In the rows, 128 means zero.
Each path below is one point turned by a fixed rotation once a step. After each direction that follows a path, write how fast that rotation turns it, in degrees each step (0 if it stays still).
Each turn is a multiple of 5 degrees from 10 to 175, or 0.
Each row of a path follows its step; steps can be skipped.
Path 1:
step 1: [123 132 117 125 137 130 137 140 127 133 129 129 129 120 127 133 128 127
 123 137 131 127 128 109 128 157 136 120 128 153 133 119 131 134 124 126
 129 116 119 127 122 130 117 131 132 123 127]
step 5: [127 119 136 128 134 128 118 110 119 125 130 130 118 130 116 114 122 108
 131 115 134 129 144 120 132 128 135 135 129 124 123 112 111 122 118 139
 126 123 132 127 131 126 128 120 126 125 133]
step 9: [129 134 120 113 132 139 141 123 134 118 132 118 126 136 125 117 138 134
 121 119 126 127 118 134 129 124 137 133 120 142 133 138 116 130 120 115
 116 132 131 118 130 126 142 143 129 138 128]
step 10: [130 121 135 121 131 128 129 123 125 123 137 131 117 125 115 124 125 121
 125 133 126 146 126 127 131 119 120 127 112 132 118 131 137 135 128 121
 111 121 149 137 132 120 123 125 133 109 138]
step 14: [129 119 139 112 125 133 121 125 133 120 121 122 133 132 130 125 130 131
 123 129 112 132 124 118 127 128 139 120 127 137 146 132 131 127 131 128
 128 117 108 110 112 133 114 135 131 130 134]
step 15: [120 128 141 130 130 131 125 131 133 126 130 133 137 128 138 138 130 142
 125 135 138 123 122 126 115 138 137 133 118 123 121 138 141 127 125 124
 133 107 140 130 136 120 121 123 135 128 149]
step 17: [116 115 133 132 125 127 129 121 137 131 132 112 130 123 118 133 134 124
 128 135 130 119 126 110 129 144 140 120 132 127 130 128 114 121 124 126
 137 114 131 113 112 132 125 122 123 134 142]
step 20: [121 126 134 144 127 140 124 120 121 127 129 117 122 129 118 123 129 125
 127 112 129 125 123 131 119 142 134 142 131 123 123 130 110 109 115 129
 136 124 130 128 133 128 132 119 129 142 141]
Directions:
[127 128 124 128 123 128 130 127 128 121 131 127 125 131 131 126 128 126
 126 126 125 129 128 127 128 129 125 124 124 127 131 132 128 128 131 130
 125 132 131 131 131 130 128 127 129 129 129]
25
[127 130 127 129 129 128 131 130 125 126 130 128 127 129 126 131 134 124
 125 125 130 126 131 123 128 126 129 124 128 131 129 123 126 127 123 125
 127 131 128 126 127 126 130 126 125 129 128]
90
[128 130 127 130 128 129 130 128 124 133 130 127 129 127 124 125 129 126
 127 129 124 131 126 132 131 123 125 128 129 129 127 131 130 128 128 128
 124 130 128 127 130 124 133 132 130 129 132]
25
[127 122 125 130 127 128 129 130 126 128 126 129 123 127 128 131 128 126
 131 129 127 133 131 130 128 130 128 125 129 131 124 130 127 128 127 122
 129 130 126 132 128 127 123 130 128 126 127]
120
[126 130 127 131 132 125 130 124 126 129 130 133 124 129 130 123 126 129
 128 129 128 130 124 130 128 128 133 129 125 128 125 124 125 128 129 129
 125 131 129 128 124 128 127 127 127 130 124]
20
Path 2:
step 1: [134 116 130 142 115 119 132 123 119 116 128 129 118 110 123 120 127 126
 128 127 137 132 123 140 136 126 125 120 125 121 129 116 117 130 138 119
 128 123 126 133 120 133 118 125 130 135 145]
step 2: [119 122 116 121 141 123 122 137 138 138 132 142 132 128 129 132 139 129
 130 138 127 131 124 117 126 137 138 132 131 135 121 131 125 112 137 138
 133 143 119 127 140 143 133 128 126 128 130]
step 3: [136 132 136 136 126 132 140 128 132 142 134 133 113 137 125 122 123 116
 123 127 133 132 120 127 117 115 125 142 114 117 132 119 126 126 116 127
 129 121 124 129 124 110 126 141 126 134 129]
step 9: [134 126 132 133 137 128 122 123 123 121 127 126 115 118 126 133 119 140
 127 133 110 133 135 129 137 114 122 129 132 129 128 138 125 131 122 110
 140 134 134 126 142 127 116 139 132 130 144]
step 12: [116 138 127 123 125 123 126 131 116 125 117 128 136 130 131 116 117 130
 122 127 134 141 124 127 128 138 126 127 135 138 145 117 138 123 143 121
 119 130 124 124 133 125 115 135 141 121 141]
step 18: [120 118 130 118 117 119 131 124 129 137 126 115 113 127 128 138 133 112
 125 142 131 126 106 126 129 126 144 136 122 135 128 116 128 121 132 130
 133 136 141 125 124 130 132 137 125 127 125]
step 19: [118 137 122 133 130 139 136 130 119 129 135 147 118 134 128 117 138 135
 131 133 124 140 132 130 121 125 115 126 134 124 114 133 114 139 132 129
 123 126 122 128 124 120 140 128 113 138 130]
step 20: [140 100 120 129 130 121 121 125 125 119 127 120 132 123 127 117 119 123
 135 121 135 132 120 123 120 125 131 133 133 124 127 125 133 119 122 136
 123 125 124 135 138 125 123 134 133 123 151]
Directions:
[123 128 132 125 125 124 127 129 129 123 126 129 130 127 125 129 128 127
 130 123 126 129 128 125 125 127 130 132 129 127 130 126 127 125 124 132
 126 131 129 129 131 131 131 130 128 128 127]
140
[127 127 126 132 125 125 129 123 134 127 127 130 130 124 131 127 126 131
 130 128 125 125 129 129 133 127 131 126 127 126 131 129 128 129 131 129
 128 133 129 124 128 127 130 130 130 130 129]
90
[129 126 128 128 128 127 127 127 127 123 135 127 129 129 129 128 131 132
 127 124 132 132 126 129 130 125 126 127 129 126 130 128 130 125 129 121
 127 127 127 124 129 128 127 131 128 127 128]
135
[128 129 131 130 128 127 125 132 132 127 127 130 131 125 128 126 131 129
 125 133 132 131 126 126 128 131 127 129 127 128 133 124 127 128 129 127
 131 128 127 127 126 132 126 123 132 131 126]
70
Path 3:
step 2: [128 134 135 134 116 126 132 130 113 130 134 126 140 127 141 134 130 132
 143 138 151 134 139 127 111 122 118 129 132 128 140 120 133 127 133 138
 124 136 125 120 132 126 120 121 129 112 123]
step 4: [123 117 119 132 117 134 132 124 132 139 134 133 123 119 135 129 118 133
 134 145 133 133 119 121 124 130 129 119 138 117 126 121 129 116 121 128
 139 128 156 126 130 141 121 121 121 123 138]
step 7: [126 122 122 138 133 131 137 134 125 109 131 144 127 127 137 139 123 131
 136 133 123 122 112 142 105 129 126 121 124 117 133 115 134 129 132 126
 132 140 134 131 134 117 134 125 125 124 133]
step 8: [136 123 125 125 145 139 132 138 116 143 133 138 138 128 130 133 128 131
 132 129 137 129 127 134 108 130 126 116 133 119 120 126 125 115 141 134
 135 147 134 129 128 126 121 121 136 138 126]
step 11: [125 126 132 123 138 131 116 131 136 125 132 132 128 121 126 130 127 138
 143 141 117 128 124 138 130 145 126 118 144 128 141 119 137 115 128 124
 138 130 139 120 108 127 126 122 125 143 127]
step 13: [127 148 137 143 118 127 131 124 130 126 135 129 123 132 124 138 133 143
 139 136 131 137 133 131 109 135 110 130 128 126 130 119 118 128 141 124
 130 143 128 128 121 122 132 136 136 128 116]
step 16: [129 141 121 120 124 136 120 127 104 122 131 126 116 126 137 126 119 134
 133 123 125 138 143 123 127 133 112 135 145 127 125 129 135 120 125 133
 131 136 149 129 125 136 129 134 129 132 121]
step 19: [129 129 124 128 130 153 121 123 130 138 140 137 117 121 138 139 126 130
 133 135 138 134 115 136 121 120 120 121 134 129 113 134 124 132 142 130
 118 138 141 130 125 130 122 124 122 128 118]
Directions:
[129 126 125 124 127 130 127 123 126 127 126 127 131 128 124 125 126 127
 131 127 128 126 132 124 131 127 123 127 129 124 132 128 128 128 127 131
 132 127 129 128 127 128 127 122 127 126 126]
55
[128 126 127 131 130 127 131 124 126 129 127 129 124 126 127 129 131 125
 129 126 129 129 123 124 128 127 126 135 125 129 128 121 129 123 128 131
 127 128 128 128 125 127 129 129 127 128 130]
130
[131 127 131 126 133 132 126 130 131 131 129 126 130 125 129 126 127 128
 130 127 129 129 126 132 128 122 125 129 129 130 131 125 128 131 130 128
 128 126 124 128 126 131 133 126 129 130 128]
35
[132 129 126 125 129 130 129 131 127 129 125 130 131 131 128 129 130 128
 126 129 128 129 127 127 124 128 127 132 128 127 126 126 127 130 130 130
 130 130 125 121 134 132 124 128 128 125 126]
60
[127 130 127 129 129 127 130 128 129 132 129 126 126 126 123 130 127 126
 126 129 126 131 132 131 125 132 132 130 131 126 129 125 127 127 130 126
 131 125 127 131 125 131 127 125 132 123 127]
155
[125 126 128 131 126 123 128 130 128 128 127 131 130 130 132 123 127 128
 127 125 128 130 129 128 126 123 131 125 125 127 134 123 124 128 131 130
 127 128 129 128 129 127 128 130 130 126 125]
140
Path 4:
step 1: [120 138 114 124 126 122 114 123 121 143 121 120 133 125 125 130 116 122
 128 135 138 121 129 117 138 136 134 126 125 135 111 146 123 125 132 129
 139 133 130 147 129 119 122 121 119 136 134]
step 3: [135 133 124 128 120 139 119 127 153 131 128 131 136 135 116 130 134 128
 113 115 116 119 140 126 135 119 122 130 132 136 132 143 125 120 130 133
 140 132 124 144 124 119 137 129 117 127 130]
step 5: [130 127 130 114 144 130 114 124 139 129 125 133 139 136 128 133 132 133
 130 126 145 109 141 117 130 114 120 128 132 128 115 132 131 121 127 126
 128 120 137 129 141 146 128 123 120 128 128]
step 9: [122 125 134 114 139 129 133 123 133 129 121 115 122 147 121 123 128 123
 128 120 125 129 129 123 131 121 136 145 139 134 121 128 130 136 121 124
 128 136 138 157 127 122 130 122 123 125 139]
step 10: [132 136 144 119 137 125 122 127 129 125 124 115 131 127 127 120 129 132
 136 131 143 109 132 136 136 121 124 113 123 130 125 129 130 127 122 139
 134 129 149 123 137 121 137 126 131 126 107]
step 17: [134 118 128 137 126 118 121 109 134 136 120 126 130 122 125 113 115 119
 121 130 129 130 122 124 144 134 124 139 128 123 128 139 132 128 115 130
 135 127 116 150 133 132 130 114 128 115 120]
step 20: [110 126 140 127 122 131 110 134 129 125 126 134 141 128 119 123 113 118
 117 115 134 118 136 123 138 131 134 127 125 137 124 128 130 131 134 134
 135 143 147 134 131 126 137 121 132 130 115]
step 22: [130 117 128 142 135 125 125 123 141 144 127 130 129 130 123 131 129 136
 125 130 131 114 128 117 146 132 130 134 143 135 138 129 117 127 130 131
 134 139 143 145 130 137 127 112 124 122 140]
Directions:
[126 129 130 126 130 127 127 130 123 129 130 127 128 126 122 127 128 126
 128 132 130 123 131 126 132 130 131 127 128 131 125 126 131 129 128 127
 125 121 130 127 127 131 130 131 128 126 128]
70
[130 130 125 126 132 131 124 127 127 130 129 128 128 132 132 126 130 125
 126 129 127 129 128 127 125 129 128 130 129 128 126 131 132 129 126 129
 126 126 121 133 129 131 131 130 128 129 128]
175
[128 126 127 130 131 128 124 128 127 126 128 125 126 127 127 127 124 131
 134 133 127 128 130 127 124 127 125 129 132 129 126 124 127 124 127 122
 130 130 127 132 128 128 127 127 126 126 127]
85
[127 125 126 124 125 121 127 128 131 129 131 128 129 131 128 126 126 127
 129 129 129 129 132 126 129 122 129 129 129 124 126 131 123 129 131 127
 130 125 126 129 125 129 129 130 130 128 128]
175
Path 5:
step 1: [130 119 139 116 123 130 121 127 121 136 122 121 128 120 138 123 134 121
 130 116 135 118 128 123 137 120 135 143 126 134 117 131 122 125 117 128
 119 127 126 125 103 137 124 109 122 122 124]
step 6: [129 120 136 135 132 119 124 131 135 134 126 136 125 122 118 111 132 132
 124 129 134 124 123 132 137 125 119 131 122 148 125 132 133 129 122 125
 131 134 153 132 146 136 133 137 139 140 134]
step 7: [127 115 141 127 128 138 134 125 147 119 117 121 131 120 134 133 137 130
 129 126 119 121 134 128 123 126 130 119 123 120 124 133 137 124 108 122
 130 107 122 119 139 121 125 124 140 133 132]
step 11: [140 129 122 127 127 148 131 141 119 138 129 129 137 128 129 132 122 131
 128 148 141 122 124 136 109 125 116 114 136 130 127 115 136 129 133 133
 122 127 126 141 128 124 130 115 123 133 127]
step 14: [130 133 133 133 120 129 126 146 139 134 116 126 125 129 131 113 136 137
 139 134 116 126 135 141 122 116 125 123 130 148 134 130 128 137 118 125
 131 125 131 128 149 130 136 125 114 126 130]
step 16: [135 122 122 126 126 118 116 137 124 129 139 129 129 123 133 133 131 134
 125 119 118 126 147 126 133 126 143 127 130 135 133 141 142 129 126 137
 129 139 113 144 106 132 123 128 132 126 136]
step 17: [146 133 117 126 129 121 132 119 124 113 125 138 121 109 147 116 128 125
 134 133 126 130 124 118 122 118 121 118 127 136 128 130 129 123 126 133
 130 136 141 131 133 140 130 131 120 114 119]
step 21: [108 129 132 135 116 132 126 136 124 134 121 128 120 113 119 133 148 128
 120 131 117 124 121 126 135 136 118 134 122 140 141 134 131 132 129 120
 121 126 140 119 133 139 117 119 127 128 127]
Directions:
[129 125 131 126 127 128 125 132 127 125 131 132 130 126 126 128 129 129
 128 129 127 130 127 130 125 126 131 128 131 134 124 125 127 129 127 127
 127 129 133 123 124 125 130 128 126 126 131]
140
[127 126 131 130 129 128 127 123 125 128 129 126 126 127 132 129 132 128
 126 125 127 126 125 124 127 131 130 133 133 130 123 125 128 126 128 128
 131 125 126 125 132 130 130 126 127 131 129]
130
[124 132 128 129 129 128 125 130 129 130 127 131 132 127 128 131 130 130
 123 128 128 129 131 129 128 133 127 125 131 126 128 129 129 127 127 130
 134 134 129 126 127 128 125 125 125 130 129]
135
[129 129 126 126 124 131 131 128 128 130 128 127 127 120 132 131 127 130
 129 125 130 126 128 130 129 130 124 127 129 124 122 130 129 127 130 128
 125 125 131 127 127 124 127 128 127 126 128]
175
[128 131 128 131 129 121 128 128 130 129 127 125 126 127 128 125 130 128
 128 127 128 127 128 127 128 122 122 130 131 126 131 126 125 124 130 128
 130 126 132 125 123 129 127 125 129 126 128]
160
